T: 3 groups of rows, each row roughly a mix of its group's hidden directions
T (107 x 11)
[[-17 -16  10   4   9   3   2  13  -9   1 -26]
 [ 11  13  -4   1 -18 -12  -5   0  15  -6  24]
 [  4  -7   1  17 -22 -24   2  10  -8   2 -11]
 [ -6   4 -24  14 -10   4  10  -8  -7  10  21]
 [ -3  18 -13   9 -21   1   6  -3  12   5  20]
 [ 20 -23   6  -5   9   9  -5 -14   4  17   1]
 [-19  10   8   7   0 -19  12   1   3 -15 -18]
 [  1 -11 -13  -8  20   0   1  -2 -26   7 -12]
 [ -9  -7 -14   2 -10   8   9  -3 -20 -18 -19]
 [-10 -20  -8   2  21  -7  -3   0 -24   2  -1]
 [ -5  11  17  -2  23   2  -2   7  19   9  14]
 [-35   3   5   3   1  -5   7  -1  -7  -9 -14]
 [ 15   2  21 -20   7  -1  -8  -7   6  -6 -18]
 [ -7 -13 -19  -1 -20   0   4 -14 -20   0   6]
 [-16  18  11  -8  16  24   1  -3  -9   0   5]
 [ 21  -2  21 -17   0 -10  -9  -7   3  -6 -13]
 [ 18  21 -10   6   4  -1   5 -10   0   7  24]
 [ 13  19  -3   4  -2  -1   9 -14   5   2  28]
 [ -2  -2 -19  20   5  14  16   0  -7   4  18]
 [  1   2  22 -17   5 -11 -15   9   7  -8 -17]
 [-25  19  12   7   2   3  11   8  -3 -13  -9]
 [-22 -14   5   4   7  -9  -8  21 -13   2 -12]
 [-18 -20  12  -9   6   4  -3   5  -3   6 -24]
 [-11  13  18 -13  16  18  12  -5  -1  11   1]
 [ -9 -20  18 -18   3   9  -5 -10  17  -1   0]
 [-10 -13 -17   3   3  -3  10   7 -14   3 -27]
 [ -7   5 -21  16 -11   9   9  -1  -4  11  21]
 [  4  21  -8  -8  -2   6   4  -7  29 -13   2]
 [ 23 -19   8   2   5   7 -11  -6   8  18  -7]
 [  0 -16 -11   4   4 -14   7  -6 -27   8 -13]
 [ 13  -1  18   4  18  -1  -6  -1  22  13   9]
 [  9  19 -10   7  -5   5   9 -10   5  -8  27]
 [  8  -5  12 -21  12 -12 -15   3   9 -16 -14]
 [ 14  25  -5  12  -5   2   7  -3   1  -1  24]
 [-12 -18  17 -11   5   5   3   7   6   6 -24]
 [ -9 -19  10 -14   0  -4  -7  11   2  -5 -26]
 [ 15   4  30 -14   2  -9  -8  -4   5  -6 -10]
 [ 10  10  17 -15  20  -8  -6  11  14   5  10]
 [  4  16  13  -4  12   0  -5   6  13   6  28]
 [-16 -17  18  -8   1   3  -4  10   0   3 -24]
 [-15  -3   2 -15  20  23  12  -8   5   1  -2]
 [-25   6  11  13  -5  -6  10   1   0  -6 -23]
 [  3  -2  20 -10  27   3  -7   7  12   2 -12]
 [  4  -8  17 -17   8 -19 -13   1   3 -12 -15]
 [ 11  22 -14   6  -2   0  13  -9  -1  -4  23]
 [  0  -1  28 -10  -2 -15 -11   2  11  -9 -15]
 [ -8  -1 -31  12  -2  10   7   4  -7   6  14]
 [-14  -2  12  -7  16  20   8 -16   4  14   7]
 [ 18  22 -14  12  -1   1   7  -3   2  -2  21]
 [ 10  -4  -3   8 -20 -26 -17   0  -7  -5   5]
 [-14 -16  -6   6  20  -1   9   4 -20   2 -15]
 [-11  -3 -23  17  -1  14  15  -3 -10   9  10]
 [  9 -12 -15  20 -20 -15   7   5   6  -6  -1]
 [-15 -22   5 -10   0  -7  -7   7  -6  -4 -25]
 [-25  15   5  -4   5  -7   5  13  -2 -14 -17]
 [ -8 -10 -12   0  20  13  11   3  -8  -1 -25]
 [ 14   6  11  -3  21   3 -16  10  18   2  13]
 [  9   1  13 -10  22  -9 -10   5  20  11   8]
 [  6  14  19  -7  19  -1  -5   9  15   5  18]
 [-14   3  11 -17  22  19  -6   2  -5   5 -10]
 [-23  15  14   8   2  -5  15   6   2 -10 -16]
 [-21  14   4  14   1   4  11   6  -1 -18 -17]
 [ 18  23  -9   3   3   1  -6  -6   1  -3  25]
 [-11 -21  12   0  24   8  -3   5  -6  -7 -14]
 [ 24 -18  -9  -4  -6  -3 -15  -9   1  15   9]
 [ 21   2  -9   7 -16 -25  -9   9  -1  -5  -1]
 [  6 -16  -4  -5  20  -5  -4  -5 -28   5  -3]
 [ 18   5   4   2 -25  11   1 -12  15   2  14]
 [ -4  -4 -16   6 -19   1  10  -1 -15 -11 -23]
 [ 10  -1  -2  15 -25 -22  -5  11  -2  -8  -2]
 [  9  -1  26 -15   9 -14 -11 -11   5 -10  -4]
 [-10  -7  -6   4   7   7  15   7  -8   4 -32]
 [ -3  -7 -11   5 -19   4   7  -4 -18 -13 -22]
 [  4  13  -5   7 -21  -4   3  -9  18  -2  23]
 [ 16  -1 -16  -2 -14 -23 -13   0  -3 -15   5]
 [ 11   9  11  -5 -19 -14  -5  -2  24 -11   3]
 [-10 -25  16 -13  -4  -4  -6   4   8   0 -19]
 [ 16  20 -12  19  -3   5   1   0   2  -2  21]
 [  5   9  15  -8  24  -3 -13  10  17   1  12]
 [ -3 -13 -26   9 -15   6   5  -9 -13  -9 -11]
 [-14  -1  11 -24  20  17  -1  -2  -1   2  -8]
 [-25  17  -2  10 -10  -5  19   3  -5 -11  -2]
 [-23  24  -4   7  -6 -11   3  14   5  -9   2]
 [ 24 -20   2  -6   1   3 -15 -13  -3   9  14]
 [  4   9 -19  19 -16 -10  13  -4  -5 -11  13]
 [ 23 -14   2  -9   9  19  -4 -10  -5   8  15]
 [  7  -1   5  -7  19  24 -10  -3  19   4  10]
 [  9   0   7 -24  11  -9 -12  -4   7 -12 -20]
 [ 25  -8   9  -3  14   5  -6  -3  16  17   9]
 [ 23 -21   8   1   9   8  -6 -10   8  14  -8]
 [ -3  14  -7   6 -11   5  11   9  30 -11  -4]
 [ -3   3   4 -19  15  16   3 -20  10   0  18]
 [  0  -8  -8  22 -20   5   7  13  -8  10  15]
 [-14   1   9  -1  21  26   1  -3  -1  15  -3]
 [ -1   3 -23  14 -12   8  14  -7 -10  14  12]
 [ -5  11  12  -3  25  -7   0   7  23   5  10]
 [-27  19  -4   8  -2  -5  16   5  -1 -12  -1]
 [ 14  25 -11  13  -1   1  12  -3  -1   0  20]
 [ 24 -13   9 -15   6  -4  -6  -2   7  22   0]
 [ -7  19 -13   2  -8   0  14 -12  25  -8   0]
 [-16 -19  15 -19  10   7   0  -2   5   4 -16]
 [ 20 -17  -7  -3  -6   2 -12 -10   2  20  15]
 [  9   7  12  -6  21   1  -8  12  22  12   9]
 [ 22 -19  -6  -1   5   6 -13 -13   2   7  17]
 [-14  -5  -9  24  -1  14  14   7 -10  10  11]
 [ -8  -2 -29  17  -4   7  12   2  -5   4  14]
 [ -5   0  -8   4 -27   1   4  -5 -24 -13  -1]]
which group is each row in? (one row of each group first)
[  5  20 -13   8   3   8  11 -13  -1  -2  25]
F
[ -1  17   6  -1 -10  -2 -12   9  20  -7  23]
J
[ 10   8  16  -2  21 -11  -3   4  22   4  12]
L

[-20  18   6   9  -3   1  15  12   0 -10 -18]
L
[-19 -15  -5   7   8  -3   4  15 -13   2 -22]
J
[ -5   0   4 -17  25  22   4  -5   9   6  -2]
F
[ -2  -9  -9   4 -20   6   2  -8 -25 -15 -11]
L
[  1   5 -16   0 -18  15   0 -14  20  -3  14]
J
[  5   4   8 -22  16  -6  -8   3  -1  -5 -26]
J
[ 23 -18  -8 -12  -3   2 -13  -8  -3  13  14]
L
[-21  23  -4  -2   3 -13   8  16   5 -13  -4]
L
[  9  -5 -11  -1 -15 -12  -5  18   7 -24 -11]
F
[-14  18 -22  -1 -10 -10   8   9  -3 -13  11]
L
[ 10  18 -12   4   1  27  13   0  11   1   9]
J
